One turning vector, and how many ticks it has turned:
The counts run from 0 to 428.
[ -4 -46   4 -17 -57   2  10 -13 -15  11  18 -40  20  22 -33  15   3 -22
  15 -17 -33  13  13  30  68 -53 -19 -24 -23  19  -8  40 -16  -2  22  -5
  14  20  -1  -4   8 -11  -1 -24  -7  -6  -3  30 -35   0 -42 -11] | 279
[-24  -7  32  24   5  -6   5  27   8 -61 -18 -27  10 -13   3  36   9 -31
   2  -1  51  46  -7  23  -3   0   3  49  20  -9  -8 -20   1  19  18  26
  15  15  -8  28   8   5 -18   1   8 -69  43  37  -5 -10  13   7] | 315
[-44  10  27  41  23 -13   8  46  26 -84 -47  14 -31 -26 -11  11  -8  -5
   3  11  26  -4 -18   5 -13  38  19  34  -2  -4 -26  -6  22  -4  21  14
   6  28 -37  12  31   4  -6 -18  18 -11  21  19  13 -12   6  -1] | 176
[ 31  -1   8 -13 -24  39   1 -10   8 -37  31 -31  -2  -1   2  -1  20  -8
   9  31  25   0  15  51  21 -30 -19 -22 -67  -7  -9  -6  24  -8  -8  -2
 -50   8  13   5  17 -24 -29 -40  -7  16 -48 -12  46   7 -13 -11] | 370
[ 28   4  27  12 -18 -46   9   7 -20  -8 -25 -63  23 -11   9  -7   7  22
  16   2  14  19  19 -20  -2  60 -46 -33   1 -12  -2  37 -45  -3 -24  -2
 -14  16 -44  -8  17   5 -40 -20   0  -1   7 -25 -42   6   8  18] | 116
[ -2  27 -48 -33  19  29  31 -27  10 -22  21 -36 -14  14  -2  16   9  -2
 -16   5  12  38  39 -23  16   2   5   5  11  29  50   5  17 -27 -23 -15
  41   1  19  39  -4   1  39  -1  20 -10 -21 -42  42  39  -6  -7] | 363
[-12   2   4  15  16  -3  25  29   9   1 -13 -34  13 -17 -46  47 -30 -20
   3  -4  24  16   8 -14  30 -16   8  53   5  15  58  41  -8  47  35 -10
  30  32   1   2 -32   0  17  30  16   1  25  35 -16  23 -32   9] | 187
[ 14  16   0   0 -16  20  14  -4   5 -63   8 -55 -20   6  24  -4  22  -3
  -7  30  33  24  42  15  -3  26 -15   8 -40  -7  -4 -13  28 -31 -29   1
 -24  29 -14  36  15 -12 -30 -33  -1 -40 -20 -15  47   9   1 -22] | 83
[-44   7 -11 -22  21  24   7  -2  23 -87  23  33 -27 -19 -34   5 -11  -2
  -7 -21  25  -1  -8   3 -29  17   5  12  20  20 -54 -35   0 -32  12   8
  11  -2  -8  16  34  20  42 -35   8  -2   0   7  18  -5  24   4] | 161
[-21  -9   8  39  16 -48   8  13   4  -6 -50 -13 -14 -22  -4 -25  -2  22
   1 -27 -26   2   2 -41 -13  52   5 -48  33   8 -45  19  -4 -36  -6  28
  60  36 -24 -16  15 -15  26  -5   2   4   2 -21 -28   9  12 -18] | 411
[ 46 -30 -14  14  52 -13  -3  -3  23 -22 -17 -15 -25 -14 -38  30   0  13
  22 -14 -15 -16 -23 -14  24   1  27 -15 -53 -17 -18  46  22  14   5  15
 -26   3  -2 -43  -9 -40  19 -15  -2  54  -3 -15  13 -18  18  27] | 197
[  7   8  33  11  47 -24 -16  28   4 -27  -7  21  -2 -43 -30  12 -27   7
  41   3  38 -22 -42   4 -23  20   4   7   5 -21 -25   4   6  50  23  23
 -28 -23   4 -58  -6   4  24  -1  -4  56  -2  -6 -13   9  31  42] | 323
[ -8 -13  -4 -27  21   9   0  -7 -10 -63  49  13 -22 -16 -48   1 -19  -8
   9 -20  29 -12 -15   1 -32  37  -9   7   3   1 -75 -19   6 -13  -1   9
 -22 -23  12 -27  -3  11  46 -30 -20  15   2   9   0   6  44   9] | 305
[ -6  23 -15  12   0   0   4   7  -5 -22 -50 -51  -9   9  11  13  22 -31
 -12  33  -2  48  28 -15  41  61  23  11  -5  10   3  37  44  11 -26   4
  21  14  -6  14 -24 -38  -9  -8   7 -38  14 -43  20  18 -26  10] | 207
[ 32  23   1 -17  -6  27  -7 -18  -4 -50  12 -55   8  -2  15  -3  31 -15
 -10  30  38  35  27  29  -7  15 -18 -13 -37  -8 -30 -14   8  -9 -33   6
 -42  -2   5  18   5 -24 -42 -45 -18 -23 -22 -41  43   5  10   7] | 226
[-27  15  19  29  31 -17   2  44  24 -75 -38  26 -37 -34 -25   3 -19  13
   8  12  24 -27 -24  -9 -22  58  22  22  -6  -8 -35   8  19   3  19  13
 -12  18 -34 -18  25   8  11 -19  13  27   7   9   4  -7  15  10] | 178
[-10 -25 -16 -37  -3 -19   1 -21 -21 -56  39   3 -43  20  -2   3   4  22
  50 -17 -28  -2  -5 -16  29  53 -24 -27  -8  -4 -38  11  26 -30 -23  14
 -11 -31 -12 -20  23  14  44 -33  -5   4  -3 -21 -28  10  25  19] | 289
[-37   1  37  32  -3  -7  13  43  25 -65 -26  -5  -6 -13  -3  36   2 -19
  10   9  34  20 -12  30  11 -15   8  53   5  -6  16 -13  14  11  35  16
  17  28 -19  30  22  17 -16   3  28 -36  29  46  -8  -9 -14  -6] | 173
[-41  23  35  46  24 -14 -11  43  31 -51 -60  14   1 -36  -2  11   1 -16
  -9   5  32  21 -29  17 -15  10  35  23  36   4 -21 -10   2  23  29  29
  36  21 -16  17  21  -4  -3   0  20 -20  28   4   0 -12   2  18] | 33
[-10   2  -8 -15  41   0   5 -10  11 -79  19  11 -11 -25 -30  10  -8   3
   1 -31  45  17 -15 -16 -49  31   2  17  34  -3 -54 -34 -11 -16  -1  20
   1 -21  -2   9  11  21  39 -19  -1 -17  20  -3  -2  -6  61  18] | 20
[ 12 -19  10 -30 -26 -19   4 -12 -39  38  21 -38  32   4 -41   6 -12  -2
  27 -18 -14  12  13 -14  37  14 -38 -35   7  16 -10  51 -41  21  -4 -11
   2  -6   5 -37 -21  -8   6 -11 -20  32  -5  -7 -58  22 -17  19] | 418
[-14  36  11  14  51 -20 -11  27  27 -52 -37  28 -16 -35 -36   8 -25  14
  -4   1  26 -10 -28 -23 -28  53  24   4  24   2 -31  15  -8  22  13  10
  -4  -6 -21 -21  15   0  20 -21  14  50  10 -25   2  -2  17  35] | 37
[ 12   1   1 -30  42 -11  -1 -13  -2 -67  31   2  -4 -21 -28  21 -12  13
  19 -19  56  12 -19 -16 -37  35 -19  16  17 -10 -33 -18 -26   5  -9   9
 -28 -35  -6 -10  12  32  23 -23  -4   0  21  -6 -10  -4  64  38] | 22
[  5   6  29  16  44 -24 -18  28  10 -44 -18  23  -3 -42 -23   8 -16   4
  34  10  32 -20 -41   3 -32  35   8  10   2 -18 -39   5  11  35  14  24
 -32 -19  -6 -46  -2  -1  13 -11  -5  50   4  -8 -10   1  34  35] | 322
[-30   7  47  39   5  -8  -6  42  19 -37 -44   0  24 -31   1  28   5 -32
   7  12  40  30 -27  36   1 -26  18  30  30  -3   2 -13   6  45  41  28
  27  19  -8  15  15   2 -15   5  16 -36  26  25 -13  -7 -11  18] | 31
[  5  33  14  10 -15  -1  23  14 -16 -26  -1 -59  16 -25  -6 -24 -19   2
 -18  20  54   7  48 -12 -38  63 -41  20  -4   5  -5  -6 -31 -15 -16 -15
  -6  39 -18  11 -14   2 -30 -11 -13 -11 -12  -1   9  32   4 -22] | 99
[  5 -15  19 -22  -3   6   8   7  -7 -43  53  -6   9  -9 -31  48 -15  -5
  45  -3  51  -3 -14  20  16 -36 -39  39 -13 -14  38  -6 -15  27  26  -5
 -33 -21   3  -7  19  46   6  -3  13   9   8  39 -21   8  16  27] | 168
[-30   8 -17 -39   1 -13 -12 -18 -12 -55  23  25 -26  14  12   2  16  13
  29 -13 -17  19  -7 -14  17  47 -13 -38  39  14 -32  -7  13 -34 -23  14
  13 -39  -8   2  38  21  44 -41  10 -10   2 -49 -15  10  26  24] | 146
[ 13  11 -17  15  52   7  -6  -1  47 -63 -51  -4 -31 -10 -26  29  14  10
 -22  -7 -10  10 -13 -16  18  12  46 -13 -24   7 -30  38   5  -6   3   8
   0  19 -27   9  29 -35  -6 -37  21  28   6 -34  32 -30  -3  33] | 52
[-10  35   5  19  22   4  11  19  17 -26 -56 -33  30 -17 -40  29  -9 -27
 -37   5  32  44  10 -15   3  29  21  38  23  22   2  37 -30  37  13  -4
  32  29 -19  30 -15 -15 -19  -3  12 -21  45  -1   5  -6 -24  29] | 332
[-17  21  10   9  29 -14   9  24   1   1 -28 -27  31 -21 -37  37 -19 -24
  -3   3  41  29  -6 -16   7  -2  10  42  42  15  50  23 -23  55  32  -1
  43   5  12  12 -30   5  14  32  13  -7  31  10 -18  25 -14  26] | 329
[  8   6 -13  -9  13  -6   4   1   4   9  -6 -21  -6  14   1  40  10   1
  44  17 -13  15  -2  -1  70 -32   8  -2  -7  -1  87  39  34  34   7  -1
  23 -17  24  -2  -5  -1  28  20  31  16 -11 -30  -1  30 -26  27] | 60
[  3   1  27  12  47 -23 -12  24   3  -9  -3  19   9 -39 -38  21 -23   4
  43   2  36 -18 -42   0 -16  11   1  13  10 -17   0  10   4  61  27  17
 -16 -22  12 -55 -15   7  30  18   0  58  -1  -3 -22  16  26  37] | 324
